In the rows, zero is written as 128.
A single turn carries every row of the set below to another of its rows. Some are shown first; where does it send the rows asked next?
j513: [140 137 197 119 166 115 149 140 150 155 125 146 150 107 122 156 164 152
 126 106 127 154 123 120 154 126 119 146 142 133 120 132 111]
j212: [142  85 158 109 148 106 127 154 140 143 126 165 144 121 115 150 157 145
 131 119 110 120 120 111 164 140 113 116 116 125 134 135 127]
j584: [125 137 176 130 131 115 135 130 142 135 105 152 100 104 140 125 132 137
 110 114 125 123 141 106 145 146 119 134 131 125 116  72 103]
j959: [136 106 158 126 150  87 121 139 141 114 119 160 125 131 121 148 135 165
 122 101  96 135 108 107 154 127 109  93 116 135 127 112 138]
j189: [149 122 150 116 147 125 141 140 132 127 117 122 137 128 114 149 137 137
 141 106  96 124 104 127 153 121 128  87 147 122 174 112 113]
j6: [136 118 155 118 145 130 130 132 143 130 120 185 120 126 124 163 146 117
 127  61 113 118 105 122 152 145 120 162 160 140 164 106 112]
j518: [141 136 186 131 162 120 155 121 133 149 104 127 130 115 119 159 151 149
 122 114 101 147 119 126 146 118 114 114 149 135  98 104  95]
j531: [134 148 180 127 115 125 134 133 145 143 123 170 116 119 151 144 151 137
 114 123 130 121 148 111 149 146 125 155 114 151 124 118 123]
j558: [134 127 136 125 144 129 144 118 139 121 111 158 120 130 131 133 137  82
 127 127 111 160 108 106 144 140 114 118 167 137 139 112 104]
j957: [152 137 157 122 144 121 140 135 141 138 124 134 153 134 113 156 142 157
 135 105 111 134 120 110 150 112 137 123 126 143 180 145 139]
j271: [141 142 174 126 124 127 137 135 141 121 108 169 119 121 170 142 138 109
 122 114 113 134 117 109 146 158 117 118 110 129 132 105  98]
j761: [144  91 150 133 131 101 124 122 128 154 117 145 138 128 117 153 136 167
 126 114  96 131 141 108 156 113 128 114 117 129 118 118 119]
j560: [146 135 154 133 136 116 129 109 123 140 109 162 104 146 118 170 134 122
 117  69 106 116 106 108 130 138 107 141 160 160 138  86 126]
j440: [130 116 159 113 152 119  91 121 148 132 105 142 129 126 162 144 135  95
 125 109 113 119 122 125 148 127 121 152 139 135 172 112 137]
j941: [120 120 155 124 150 125 101 113 146 124 100 132  99 127 151 147 132 110
 115 112  97 103 118 135 147 117 109 142 146 142 152  97 142]
j970: [147 148 191 122 153 107 139 140 142 126 134 147 138 125 142 163 159 140
 131  99 107 158 102 139 149 130 118 103 150 142 120 118 109]
j294: [135 141 141 133 121 129 142 113 147 138 141 163 123 140 133 147 147 109
 120 121 127 159 127 105 146 123 121 153 159 154 137 144 134]
j387: [136 128 156 125 160 120 150 133 139 141 109 117 124 121  84 144 139 165
 123 113 109 111 121 108 148 111 118 119 143 135 159 111 140]
j444: [148 120 153 125 148 129 133 106 125 156  85 172 134 132 112 165 139 119
 126  87 109 124 132 105 139 137 134 170 146 162 149 105 105]
j52: [113 131 142 135 149 122 147 114 154 127 117 156 101 117 107 124 134 125
 110 118 123 152 130 103 149 120 115 153 175 141 129 103 123]
j94: [129 121 158 129 149 129 105 102 144 150  96 129 117 126 150 153 129 111
 113 114 109 111 127 108 143 113 109 167 128 138 155 118 146]

j387 turns into j189
j52 turns into j558
Where do these go?
j440 turns into j94
j271 turns into j531
j518 turns into j970
j560 turns into j6
j959 turns into j212

A single turn carries every row of the set below to another of its rows. Some are shown first; where does it send the rows asked next?
j70: [131 103 144 145 179  95 107 117 156 115 154 146 152 140 125 137 105 133
 164 115 131 120  96]
j523: [123 111 130 145 129 114  91 148 141 125 133 170 140 118 133 166 115 132
 157 105  92 120 108]
j26: [114  85 122 138 145  87  84 143 116 114 158 144 107 145 140 130 116 130
 148  95 132 138 140]
j371: [109  91 150 154 142 117 105 114 161 108 146 145 122 174 146 143 121 119
 132 109 144 113 115]
j689: [112  82 116 177 153 106 126 137 125 109 144 119 126 148 128 159 139 119
 131 112 120 114  91]
j750: [ 92 105 141 153 136 100 121 101 117 136 141 144 136 115 124 117 102 105
 147 102 109 126 113]
j936: [ 93 107 118 159 129 127 131 141 140 124 174 121 142 125 156 143 124 124
 159 138 137 133 118]
j748: [112  80 110 143 155 101  94 140 131 112 159 143 107 161 147 132 116 133
 141 101 126 144 127]
j9: [109 113 130 169 142 136 104 136 133  91 121 137 145 117 124 151 116 142
 175 133 132 106 109]
j449: [ 84  96 124 179 137 102 121 148 138 119 154 130 143 153 131 147 140 116
 128 105 110 116  97]
j101: [104  76 115 151 128 113 106 141 147 100 152 149 137 158 147 122 123 148
 154 107 122 144 125]
j17: [ 91 131 134 155 144 102  87 153 125 136 173 129 138 138 131 137  96 120
 140  90 145 100 115]
j22: [125  92 147 157 149  89  89 126 135 149 118 143 135 130 145 148 117 129
 142  87 123 115  93]
j151: [100 114 143 144 158 130 122 136 160 108 130 139 120 124 123 147 123 147
 143 123 126 101  82]
j378: [106 114 144 144 130 103  98 152 147 130 151 142 109 127 136 148 106 124
 133 121 112  97  73]
j925: [102 100 143 153 134 130 111 125 142 132 113 142 141 144 140 154 114 131
 156  78 134  96 112]
j23: [118 128 122 134 135 118 114 146 105 145 127 152 122 141 133 136 112 130
 142 116 108 140 126]
j121: [ 91 104 129 180 127 103  81 117 118 112 147 132 122  98 133 136 138 131
 134 125 153 116  98]
j452: [114  96 145 155 146 113 129 112 117 109 127 132 141 112 125 118  96 107
 137 103 124 114 124]
j144: [115 112 140 141 137 109 105 131 150 119 170 148 146 155 133 143  84 112
 169 104 130  97 107]
j179: [ 91 124 158 163 128 125  94 140 126 109 131 122 130 154 143 139 114 127
 158 111 148 100 128]
j81: [119  96 121 153 165 106 116 139 142 130 182 126 133 113 151 141 129 120
 116 132 137 131 119]
j603: [118 120 130 187 146 110  82 115 133 122 130 149 137 125 149 125 127 104
 135 138 131 131 126]
j943: [ 79 111 131 176 133 119  86 124 121 105 149 131 122 105 132 137 134 125
 128 116 160 105 114]
j72: [125 111 121 153 138 120 123 130 125 132 123 164 140 118 114 126 134 142
 110 125 125 131 123]
j103: [107 116 134 131 158 100 131 137 131 133 144 123 139 115 132 133  99 136
 146 105 153 125  78]
j413: [130  97 153 136 150 119 107 139 116 124 176 142 115 136 115 137 133 139
 170 105 105 130 104]
j227: [117 128 142 154 127 111  83 117 104 133 161 140 156 114 124 142 134 130
 147 101 148 106 138]
j435: [107 120 142 129 148 106  96 130 116 119 152 140 133 136 121  97 136 150
 144 116 161 125 110]
j360: [103 115 130 154 154  96  69 131 132 138 167 162 125 115 121 152 115 119
 124 114 110 103 107]
j27: [118 129 118 175 129  97  75 131 130 100 181 144 133 134 109 142 133 140
 146 122 133 115 113]
j813: [105 110 132 129 130 111 131 137 142 134 162 136 151 116 132 132  94 132
 130  99 147 106  86]
j805: [115  91 153 160 136  94  97 115 153 118 142 142 122 169 153 141 121 121
 151 122 135 135  95]
j248: [110 116 116 177 132 135  94  97 133 122 141 154 128 134 141 137 126 103
 140 130 134 113 132]
j167: [125 126 143 159 141 106  87 115 100 128 147 132 156 109 125 141 138 137
 160 111 153 119 130]
j195: [110  87 118 139 161 120 128 130 133 132 163 131 136 114 156 134 115 118
 113 133 136 128 113]
j544: [ 86 102 120 147 135 123 133 140 132 134 157 127 143 123 163 131 111 117
 146 138 132 138 107]
j278: [115 134 120 175 147 108  83 135 128  87 167 136 131 137 107 143 135 142
 153 121 144 117 123]
j920: [117 111  98 159 136  99  85 162 126 112 161 124 144 106 149 152 135 142
 147 106 119 113 111]
j686: [121 117 130 141 165 125 100 145 139 114 121 161 129 121 127 172 118 132
 154  99 107 118 120]
j404: [109 131 118 154 121 116 117 149 101 143 124 150 117 134 126 136 112 118
 138 125 125 132 123]
j554: [125  90 147 156 145  93  82  92 137 136 151 145 127 130 127 139 140 148
 128 117 127 114  96]
j725: [133 110 123 134 135 128 121 136 123 131 125 161 144 130 126 127 123 147
 121 117 108 131 129]
j380: [130  95 123 163 149 111 111 109 136 116 148 127 157 115 117 136 123 163
 159 114 147 117  87]
j678: [121 110 133 128 114 112  96 129 106 118 164 140 127 139 126 104 121 142
 145 116 159 108 108]
j700: [122 101 165 141 143 130 109 162 130 108 169 142 139 138 119 126 131 138
 155 100 108 119 123]
j363: [ 95 118  92 150 155 118  98 143 134 114 162 130 141 112 136 156 147 150
 149  98 126 113 120]
j684: [105  79 123 144 127 110 105 128 139  99 146 153 139 141 133 121 133 157
 163 102 131 139 140]

j227 turns into j27
j404 turns into j26
j750 turns into j413
Where do these go?
j360 turns into j554
j103 turns into j686
j603 turns into j435
j144 turns into j378
j725 turns into j101

A single turn carries every row of the set below to another of its rows. Some are shown first; where does it send the rows asked next?
j299: [131 142 134 109 125 151 137  98 109  87 103 148 103 134]
j262: [132 143 114 108 123  89 135 111 107 105 127 128 144 113]
j73: [135 133 140  95  87  94 136 113 127 128 114 113 125 127]
j798: [118 153 162 107 109 108 110 125 113 128 102 152 120 110]
j578: [126 149 110 114 131 114 128  96 127 103 128 154 138 112]
j274: [133 118 112 128 133 121 106  90  93 103 109 124 123 116]
j795: [143 105 140  98 109 141 118  94 118 107  84 153 128 132]
j930: [121 149 142  94 113  97 102 117 127 122  93 153 122 106]
j792: [127 116 145 139  96 112 114 112 149 115 116 140 111 107]
j636: [133 125 126  84  89  93 125 109 141 120 110 133 129 123]
j133: [128 132 122 118 119 134 115  74 104  89 118 131 129 116]
j486: [148 114 150  92 103 114 123 106  96 105  79 126 134 127]
j948: [130 140 134 114 122 140 144 120 149 116 102 141 113 150]
j268: [126 150 139  83  96 103 117 100 142 113 104 145 127 111]
j312: [135 142 143 114 124 108 144 141 122 121  92 114 116 144]
j863: [134 150 141 138  99 134 137 129  94  95  98 124 126 114]
j517: [140 144 114 147 117 143 131 114 113 109  91 121 112 117]
j300: [139 118 159  95 108 131 114 105 100 101  80 151 133 125]
j207: [129 132 142 133  98 106 119 100 153 111 112 123 110 103]
j542: [136 144 121 138 100 155 142 106 121  97 104 131 121 122]
j655: [133 129 131 145  98 150 136 130 104  99 106 142 125 124]
j470: [130 106 126  96  98  98 115 125 133 128 109 153 126 125]
j931: [148 122 134  94 117 133 119  81 122 109  74 133 122 126]
j382: [127 108 136 109  92 119 125 122 134 135 122 156 122 135]
j196: [144 136 120 140 100 129 143 124 103 105  98 105 122 122]
j421: [135 151 131 114 131 122 141 122 140 122  90 119 109 143]
j419: [127 105 124 123 113 132 115  95  94  92 126 141 134 124]
j850: [124 129 138 122 119 121 108  99  79  90 115 135 133 112]
j590: [134 120 123 116 111 112 122  91  88  91 119 111 135 119]
j114: [133 135  99 119 139  99 127 107 119 115 122 139 134 115]
j886: [124 141 126 116 127  98 126 124 100 104 128 154 145 110]
j224: [145 138 126 105 121 119 146 107  96  91  98 108 106 136]
j426: [125 139 153 114 116 137 140 137 132 110 104 153 121 146]
j966: [129 120 153 133  89  95 120 119 137 111 116 123 116 105]
j579: [122 132 160 136  95 107 113 115 138 107 114 139 115 100]
j652: [134 136 144 113 126 122 134 129  79  92  97 132 108 130]
j356: [125 158 143  98 103 121 124  89 147 124 109 141 115 118]
j737: [141 124 112 118 136 137 135 106 108 103  96 131  95 140]
j504: [150 115 135  99 122 117 114  99 104 115  68 124 122 125]
j854: [134 117 139 109 109 139 145 121  94  86 113 146 113 143]
j781: [125 129 117 114 118 111 133 112 117 102 138 160 147 120]
j615: [131 127 125 117 125 105 108 121 128 149  97 137 106 122]
j972: [128 145 159 109 111 117 145 146 119 109 101 132 125 143]
j669: [128 126 145 140 106  97 111 116 138 118 106 123 108 101]
j851: [126 124 126 102 118 100 100 123 131 134  95 157 117 114]

j382 turns into j73
j274 turns into j419
j114 turns into j781
Where do these go?
j737 turns into j854
j795 turns into j486
j196 turns into j542
j268 turns into j930
j792 turns into j966
j421 turns into j426

A single turn carries every row of the set below to another of its rows. Some are shown first; where does it send the rows asked next?
j627: [105 137  81 143 145 129 125 139 101 110 146 116 135 180]
j491: [117 123 102 134 183 129 150 134 112  89 144  64  99 146]
j197: [139 100 124 144 142 111 136 137 110 107 110  76 102 168]
j428: [114 131 108 145 159 140 135 132 102 119 118  79 133 146]
j199: [136 107 113 151 140 113 150 128 107 121 112  77 101 170]
j57: [110 118 108 133 181 137 154 138 120  88 146  64 103 148]
j83: [110 128 103 142 160 145 142 135 111 119 118  81 138 150]
j858: [114 121 107 131 153 144 125 141 124 131 136  86 138 147]
j370: [ 96 133 112 149 135 138 120 143 105 108 154 109 134 176]
j915: [136 115 120 131 125 125 129 151 128  91 169  98  99 186]
j958: [127 103 122 131 127 127 126 150 130  81 152  98 108 195]
j136: [109 123  88 148 168 117 137 137  98  82 169 106  94 181]
j16: [ 98 126  90 137 141 142 122 126 117 109 160 109 132 189]
j935: [119  92 115 127 146 122 151 144 140  80 136  75  98 189]
j45: [138 105 129 144 124 126 120 150 114 108 126 101 120 179]
j667: [145 117  85 123 136 118 136 147 128  92 159 106 102 192]
j883: [133 114  94 126 146 103 151 127 123  93 140  68  86 181]
j255: [116 105 118 127 138 122 156 136 139  91 147  65  93 182]
j718: [116 117 108 144 183 115 146 144 105  97 148  72  90 144]
j698: [137 104 103 131 149 101 138 132 115  83 132  75  86 183]
j974: [117 125  92 140 171 136 138 139 107  72 174 105 100 178]
j862: [128  91 106 134 148 126 155 145 135 106 106  83 116 178]
j656: [125 128  97 132 156 131 118 134 111 133 133  86 132 145]
j395: [112 134 106 153 144 148 121 137  96 103 150 117 134 176]
j662: [146 111 122 154 124 127 128 149 109 119 135 110 114 176]
j888: [142 105  96 141 134 135 144 153 126 119 129 117 125 185]
j499: [104 108 103 137 184 131 160 152 126  95 147  77 103 150]
j263: [105 104  88 147 175 132 147 125 114  88 168 102  94 185]
j439: [110 130 118 143 155 128 128 146 105 125 129  78 128 139]
j665: [ 93 115 106 148 162 135 144 146 115  80 175 104 102 182]
j752: [125 104  95 139 189 129 148 138 118 111 142  79  98 143]
j799: [122  97 111 144 140 131 165 138 132 119 113  81 115 176]
j580: [106 131  97 143 139 132 111 120 101 109 161 107 123 183]
j897: [112 133  93 149 148 148 127 137 100 103 147 120 137 179]
j372: [109 126  91 133 163 132 142 149 118 124 122  85 137 147]
j918: [104 106 109 154 167 131 138 124 107  88 173  97  88 179]
j159: [143 111  88 126 137 111 126 143 119  84 142 105 104 197]
j12: [112 123 105 143 167 141 138 142 110  72 178 102 100 177]
j102: [143 104  92 133 135 125 133 151 123 108 117 110 127 187]
j749: [117 100 118 143 182 137 146 142 121 110 149  76  99 140]

j915 turns into j888
j665 turns into j627
Where do these go?
j958 turns into j102
j83 turns into j491
j918 turns into j16

A single turn carries every row of the set below to another of its rows. Some are shown first; where does it send the rows asked next?
j358: [120 143 128 136 105 121 116 132 133 102 129 153 127 146 133]
j903: [125 146 127 135 104 122 119 134 133 103 132 149 122 149 131]
j673: [142 122 124 137 141 125 156 128 100 160 158 123 128 125 127]
j569: [123 149 155 137 135 113 131 119 136 114 134 151 120 115 117]
j374: [116 138 119 132 107 119 114 129 135 104 135 154 118 144 128]
j335: [133 129 136 119 145 136 154 131 127 167 130  99 119 123 135]
j548: [127 147 153 123 134 115 134 113 134 113 127 152 117 113 120]
j861: [140 147 144 133 118 117 133 121 121 108 125 162 131 129 130]
j182: [144 151 143 131 114 118 137 120 124 108 124 158 128 130 129]
j250: [143 118  88 142 117 131 132 127 108 152 137 127 153 124 123]
j759: [107 149 135 140 120 117 114 131 148 110 141 139 113 130 114]
j368: [136 120  80 145 120 123 129 134 129 159 134 119 144 128 126]
j637: [117 126 137 118 143 136 149 140 130 159 139  94 122 122 135]
j568: [122 128 105 127 133 130 136 138 152 161 118  97 137 115 129]
j538: [150 122 115 136 134 128 153 125 100 165 150 122 123 138 131]
j172: [156 123 122 138 136 122 147 119 102 160 159 128 123 135 130]
j702: [127 152 152 136 134 113 130 118 137 114 131 148 119 111 112]
j389: [122 125 105 128 128 138 125 133 145 162 117  98 137 116 124]
j611: [104 142 135 131 126 115 114 123 150 112 134 143 113 120 115]
j610: [148 119  86 143 114 128 116 122 121 152 137 128 146 130 124]
j927: [119 123 102 124 120 141 125 141 140 150 118 101 148 119 132]
j559: [135 129 132 122 145 125 163 134 129 165 134 104 120 126 139]
j245: [103 146 139 138 123 118 113 132 148 110 138 141 116 130 120]
j128: [130 129 145 115 147 132 147 129 134 161 139  99 114 124 137]
j264: [138 141 136 124 115 117 135 118 119 106 128 162 121 137 134]
j310: [150 122 106 140 132 119 156 131 107 163 151 125 126 137 133]
j351: [122 126 108 121 123 139 115 132 152 154 118  99 137 120 131]
j495: [140 119  84 145 118 130 125 128 118 160 137 120 141 131 120]

j128 turns into j351
j495 turns into j538
j861 turns into j569
Where do these go?
j374 turns into j264
j673 turns into j637
j568 turns into j368
j182 turns into j702

A single turn carries every row of the set below to another of its rows. Some are shown first; where does it send the rows asked next?
j878: [109 147 131 123 146 137 149 116 122 122 105 111 152 128]
j797: [123 119 107 122 132 136 118 127 117  93 104 131 134 113]
j489: [117 147 119 123 136 130 127 134 146 148 137 103 148 125]
j597: [117 118 135 112 120 114 126 120 123 136 149 156 104 138]
j394: [119 139 139  99 114 142 131 118 138 106 151 128 128 118]
j193: [121 157 141 142 118 125 153 137 125 150 129 136 113 121]
j977: [114 131 122 129 140 145 109 112 108 141 125 104 146 147]
j901: [148 121 102 145 131 140 136 139 143 151 122 131 131 139]
j932: [110 152 113 147 105 135 112 132 139 139 129 122 143 138]
j443: [132 102 146 158 136 128 131 117 141 137 124 149 134 139]
j919: [115 129 134 147 116 136 133 115 108 123 134 148 156 152]
j352: [128 133 127 130 141 114 131 135 139 106  98  98 118 124]
j392: [125 125 142 133 112 139 114 140 127 105 131  89 130 132]
j995: [137 165 108 129 128 118 120 136 135 127 115 146 124 126]
j347: [124 142 107 107 147 146 146 117 121 128 145 116 130 146]
j237: [148 131 142 121 135 119 135 121 141 154 108 144 105 122]
j999: [132 128 105 153 117 137 157 106 118 118 116 114 123 126]
j502: [132 136 109 113 104 128 127 127 119 133 112 106 108 156]
j292: [129 119 116 145 112 129 132 125 125 157 140 144 146 148]
j852: [151 129 138 122 137 121 133 121 143 152 108 148 107 125]
j124: [135 112 158 149 123 138 118 135 130 116 134 102 138 132]
j149: [134 106 117 132 118 137 155  97 118 118 111 116 122 117]
j704: [140 114 129 133 130 139 132 135 147 148  89 116 134 130]
j628: [132 146 115 141 123 137 143 131 146 112  99 114 148 123]
j964: [118 128 112 131 119 161 107 120 109 109 140 116 129 136]
j316: [111 111 149 114 117 121 126 127 129 130 149 157 125 140]
j755: [130 156 112 108 127 150 141 134 115 108 113 127 118 140]
j132: [119 135 104 149 123 101 122 132 136 143 118 115 123 145]
j815: [125 128 129 102 102 125 126 128 125 138 128 121 109 166]
j674: [108 161 139 151 112 130 147 140 122 127 137 122 122 129]
j945: [111 152 132 116 137 123 134 127 113 100 136 120 101 133]
j581: [100 141 110 118 122 136 112 137 136 114 134 146 114 150]
j44: [120 127 147 123 117 147 131 102 108 112 152 139 138 130]
j649: [112 110 149 115 117 119 128 128 127 132 149 155 124 146]
j267: [134 103 148 101 126 124 127 108 120 116 118 135 120 111]
j772: [140 133 143 124 134 106 135 137 150 145 118 146 108 133]
j329: [127  92 144 152 128 115 116 111 136 128 120 136 135 135]
j265: [129 143 152  94 128 149 136 128 138 121 117 124 110 121]
j462: [134 100 148 159 138 128 130 118 141 139 124 143 133 138]
j688: [136 106 152 122 141 125 132 110 117 108 112 136 114 111]
j599: [110 124 113 153 127 120 121 108 106 112 147 120 124 137]
j249: [135 105 149 100 127 127 122 111 121 118 116 137 120 111]
j472: [128 135 138 112 129 148 117 125 130 134  83 116 117 120]
j872: [126 133 123 161 134 138 104 113 142 103 119 130 140 135]

j704 turns into j265
j932 turns into j628
Where do these go?
j649 turns into j462
j901 turns into j472
j797 turns into j581
j878 turns into j347
j999 turns into j502
j149 turns into j815
j852 turns into j249
j599 turns into j132
j597 turns into j329

